A single turn carries every row of the set below to another of its rows. Some are shown first; where does it send the rows asked next?
q741: -.05	-.08	-.08	.15	.06	.02	.02	.30	.06	.02	.05	-.38	-.28	.20	-.31	-.12	.01	-.01	-.21	.22
q410: -.20	.05	.02	.00	.22	-.12	.12	.19	-.21	.03	-.34	-.04	-.20	-.01	-.05	-.04	.01	.18	-.02	.13
q553: -.16	.26	-.12	.13	.26	-.11	-.05	-.02	.31	-.06	.06	.01	.04	-.12	.11	-.03	.17	-.07	.00	.07
q279: -.18	.19	.06	-.15	.13	.17	.19	.10	.32	-.05	.19	-.13	-.26	-.15	-.19	-.15	.39	.44	-.01	-.04
q650: -.15	.18	-.11	.31	.08	.17	-.06	-.01	.00	.22	.13	-.02	-.19	.07	-.15	-.12	.19	-.18	-.01	.11
q525: -.13	-.15	-.01	-.08	.00	.10	.11	.03	-.08	-.14	-.30	-.11	-.11	.11	-.06	-.11	.21	.23	-.14	.09
q248: -.27	-.03	.04	-.10	.06	-.07	.27	.53	.02	.12	.00	-.20	-.25	.11	.01	-.04	.09	.19	-.05	.10
q265: .12	.10	-.09	-.07	.17	-.04	.25	.26	-.04	-.10	-.08	-.24	-.13	-.18	-.14	-.04	-.10	.17	.05	.09
q502: -.48	.02	-.03	.02	.17	-.08	.10	.19	-.07	.02	-.14	-.09	-.13	-.05	-.08	-.06	.58	.20	-.19	.07
q59: -.09	.11	-.06	-.03	.18	.16	.49	.12	.06	.16	.08	-.23	-.27	.03	-.10	-.02	.48	.17	-.16	.07
q503: -.07	.24	-.03	.10	.24	.04	-.19	.33	.22	.22	.12	-.24	-.03	.04	-.14	.04	-.10	.09	-.24	.05
q533: -.29	.07	-.06	-.04	.06	.16	-.13	.06	.25	-.06	-.09	-.45	-.19	-.14	-.26	-.03	.49	.30	-.13	-.05
q583: -.23	-.01	.07	.02	.36	.07	.03	.05	.18	-.26	.11	-.13	-.21	-.23	-.24	-.24	.27	.33	-.27	.14
q898: -.23	-.14	.11	.10	.13	.10	-.25	.28	.22	.18	.15	-.30	-.21	-.31	-.04	-.02	.25	-.02	-.09	-.08
q988: -.39	.18	-.02	-.09	.26	.16	.13	.06	.22	.02	.21	-.09	-.36	-.21	-.20	-.07	.38	.08	.20	.07
q751: -.20	.37	.16	.05	.25	.20	.13	.21	.28	-.13	.04	-.18	-.23	-.05	.18	.23	.23	.13	-.09	.08
q626: -.27	.10	-.03	.15	.10	.03	-.11	.04	.00	-.23	.11	-.18	-.27	-.39	-.07	.01	.49	.13	-.16	.08
q159: -.20	.22	-.07	.23	-.03	-.11	-.14	.09	-.01	-.07	-.14	-.16	-.34	.25	-.08	.05	.09	.23	-.01	.15
q878: -.11	.34	-.07	.33	.20	-.12	.12	.05	.16	.14	.12	-.25	-.26	-.02	.12	-.18	.00	.04	-.01	.04
q659: -.10	.09	-.21	-.13	-.14	.29	-.03	.17	-.05	-.08	.01	-.18	-.21	.02	-.16	.10	-.02	.20	.01	-.02
q625: -.46	.04	.11	.04	.32	.30	.20	.03	.16	.08	-.01	-.24	-.30	.07	-.26	-.14	.17	.10	-.17	.27
q386: .15	-.03	-.09	-.09	.30	.05	-.09	-.05	.14	.24	-.11	-.38	-.31	-.13	-.02	-.13	.11	.15	-.08	.12
q170: -.21	.09	.01	-.10	.27	-.03	-.19	.25	.24	.30	-.01	-.03	.05	.07	-.04	-.02	.35	.09	.06	.00
q186: -.22	-.15	.08	.08	.16	-.09	.04	-.02	-.01	-.04	.20	.15	-.28	-.03	-.25	.12	.14	.26	-.09	-.02
q372: -.08	.09	-.09	.08	.23	.12	-.20	.06	.29	.00	.17	-.24	-.09	-.05	-.11	.05	.06	-.25	-.22	.09
q229: .12	-.18	-.01	.06	.15	-.20	.24	.34	.15	-.06	-.05	-.28	-.19	-.03	-.18	-.04	.25	.24	-.17	.04
q175: -.16	.32	-.10	.13	-.06	.17	.00	.16	.26	.16	.17	-.28	-.17	-.16	-.03	-.12	.25	.10	.19	-.15

q229 goes to -> q626
q553 goes to -> q265
Now find these:
q386 goes to -> q186
q248 goes to -> q533
q659 goes to -> q625
q410 goes to -> q279
q159 goes to -> q59
q175 goes to -> q741
q525 goes to -> q988

